j933: [133 132 191 132]
j934: [156 133 156 149]
j381: [127  75 155 147]
back: [155  75 127]
j381
all j934: [156]
1 3
all j933: [132]
2 4
asked: [156 133 156 149]
j934
back: [191 132 133]
j933
all j381: [155]
3

j199: [ 95  98  93 110]
j31: [145 145 148 141]
j488: [122  98 125 141]
j20: [96 99 99 98]
j262: [99 89 99 98]
j246: [151 149 155 155]
j896: [82 95 85 92]
j827: [ 97 106  92  91]
j201: [ 97 106  96  91]
j307: [93 99 89 92]
back: [ 92 106  97]
j827
all j262: [99]
1 3
back: [148 145 145]
j31
all j20: [99]
2 3
back: [141 148]
j31
back: [89 99 93]
j307

j328: [129 113  97  97 101  95 104  97 123  97 100 131 113 106 123 113 107 109]
j930: [152 114 155 155 119 122 133 125 189 119 125 123 125 130 111 154  98 114]
j282: [128 125 113 118  98 104 127 106 125 100 108 118 130 121 117 116 127 152]
j120: [189 118 125 123 112 130 111 154 112 119 125 123 112 112 116 146 121 121]
j678: [152 114 116 155 119 122 107 125 189 119 125 121 112 126 116 146 121 121]
all j930: [155]
3 4
all j328: [97]
3 4 8 10
back: [125 119 189 125 133 122 119 155 155 114 152]
j930
back: [154 111 130 125 123 125 119 189]
j930
all j120: [112]
5 9 13 14
back: [125 123 125 119 189 125 133 122 119 155 155 114]
j930
asked: [152 114 116 155 119 122 107 125 189 119 125 121 112 126 116 146 121 121]
j678

j94: [180 166 106 173 154 135 134 113 159]
j301: [132 120 122 116 116 120 133 114 140]
j60: [128 108 119 136 118 131 151 152 148]
j420: [143 108 136 136 130 121 129 130 108]
j522: [143 108 136 159 124 147 147 147 159]
j533: [143 108 136 124 124 124 107 143 115]
j723: [137 129 135 121 127 132 125 146 114]
back: [159 113 134 135]
j94
all j420: [136]
3 4
all j522: [147]
6 7 8
all j533: [124]
4 5 6
back: [143 107 124 124 124]
j533
all j420: [129]
7

j821: [163 168 177  98 135 181 161 164  99 141 177 146 173 161 157 183 133 154
 178 172 106 138 164  92  74 132 114 117 106 156]
j362: [ 76 138  84 174  76 171 112 129  79  88 114 157 135 122 163 166 104 127
 165 183 153 109 156 118 161 154 147 127 133 176]
j321: [ 84 174  76 172 112 129 112 129  79  88 114 157 135 122 163 166 104 127
  76 153 183 109 156 118 161 142 169 174 134 171]
back: [177 141]
j821
all j321: [166]
16
back: [129 112 171  76 174  84]
j362
all j362: [127]
18 28
asked: [ 84 174  76 172 112 129 112 129  79  88 114 157 135 122 163 166 104 127
  76 153 183 109 156 118 161 142 169 174 134 171]
j321

j996: [ 89 155 145 159  91]
j619: [151 144  72 120 152]
j336: [120 153 151 144  90]
j876: [ 68 130 150 155 135]
j447: [120 153 151 144  69]
asked: [120 153 151 144  90]
j336
all j876: [150]
3

j953: [105 119 118 100 136 140 115 126 149 102 141 130 150 142  94 150 154 117
 113 108 107 148  93 146 104  81 105 117 168]
j224: [127 154  90 111 140  90 123 127 154 125 147 134 137 136 103 143 143 136
 127 101 108 143 111 151 101  68 111 123 149]
j99: [101 124 109 111 140 136 123 127 154 109 147 124 137 136 103 143 143 136
 127 101 108 150 111 124 101  68 153 123 149]
back: [109 154 127]
j99
all j224: [143]
16 17 22
all j99: [124]
2 12 24
back: [ 90 140]
j224
back: [140 136 100]
j953
all j224: [154]
2 9
back: [146  93 148 107]
j953

j300: [107 181 120  85 110 166 148 190 169 145 151 108 164 159 125 129 123 121
 119]
j137: [158 141 108 130 103 114 108 124 151 120 139 100 155 144 167 104 110 106
 152]
j969: [161 159  88  81 123 129 133 154 147 103 138 101 146 135 131  91  95 110
 124]
back: [151 124]
j137
back: [159 164]
j300

j660: [122 144 147 136 131 123 129 109 111]
j274: [115 127 126 114 116 127 125 126 127]
j485: [133 129 103 116 130 119 127 130 145]
j563: [113 135 130 127 132 122 129 121 119]
j396: [129 124 139 139 130 124 139 124 125]
j781: [143  77 172 140 105 130 133 135 163]
j642: [118 138 117 118 118 138 136 131 114]
j570: [111 126 113 119 141 119 141 125 123]
j565: [109 164 118 171 149 145 105 115 116]
j196: [119 129 103 143 130 119 127 143 120]
all j642: [118]
1 4 5
all j196: [119]
1 6
all j274: [126]
3 8
all j396: [139]
3 4 7

j448: [118 169  71  76  96 116]
j583: [ 81  91  99 112 134 166]
j970: [168  84 105 141 168  84]
j32: [ 81  91  99 161 182 176]
j612: [ 81  91 140  94  91  91]
j872: [129 129 111 104 129 129]
back: [ 96  76  71 169]
j448
all j970: [168]
1 5
all j872: [129]
1 2 5 6
back: [ 71 169 118]
j448
all j970: [141]
4
back: [141 105]
j970

j83: [109 100 125 119 131 100 125]
j37: [127 115 143 141 103 141 141]
j493: [121 123 131 127 119 159 132]
j609: [121 119  91 129 131 100 149]
j456: [126 123 134 127 119 159 132]
all j37: [141]
4 6 7
all j456: [123]
2
back: [127 131]
j493
all j83: [125]
3 7
back: [100 131 119 125 100]
j83

j714: [122 137 131 138 128 137 135 114 148 139 122]
j572: [122 137 131 138 128 137 135 153  86  76 122]
j605: [122 137 131 138 128 137 148 114 157 139 122]
j460: [122 137 131 138 104 137 148 114 157 139 122]
back: [ 76  86 153 135 137 128 138 131]
j572
asked: [122 137 131 138 128 137 148 114 157 139 122]
j605
back: [122 139 157 114 148 137 104 138 131 137]
j460

j6: [129 132 124 100 127 115 113 122 129 130]
j787: [129 131 123  94 127 116 115 123 130 130]
j278: [116 115 123 133 127 114 120 123 129 129]
back: [130 123 115 116]
j787
back: [130 123 115 116 127]
j787
back: [127  94]
j787

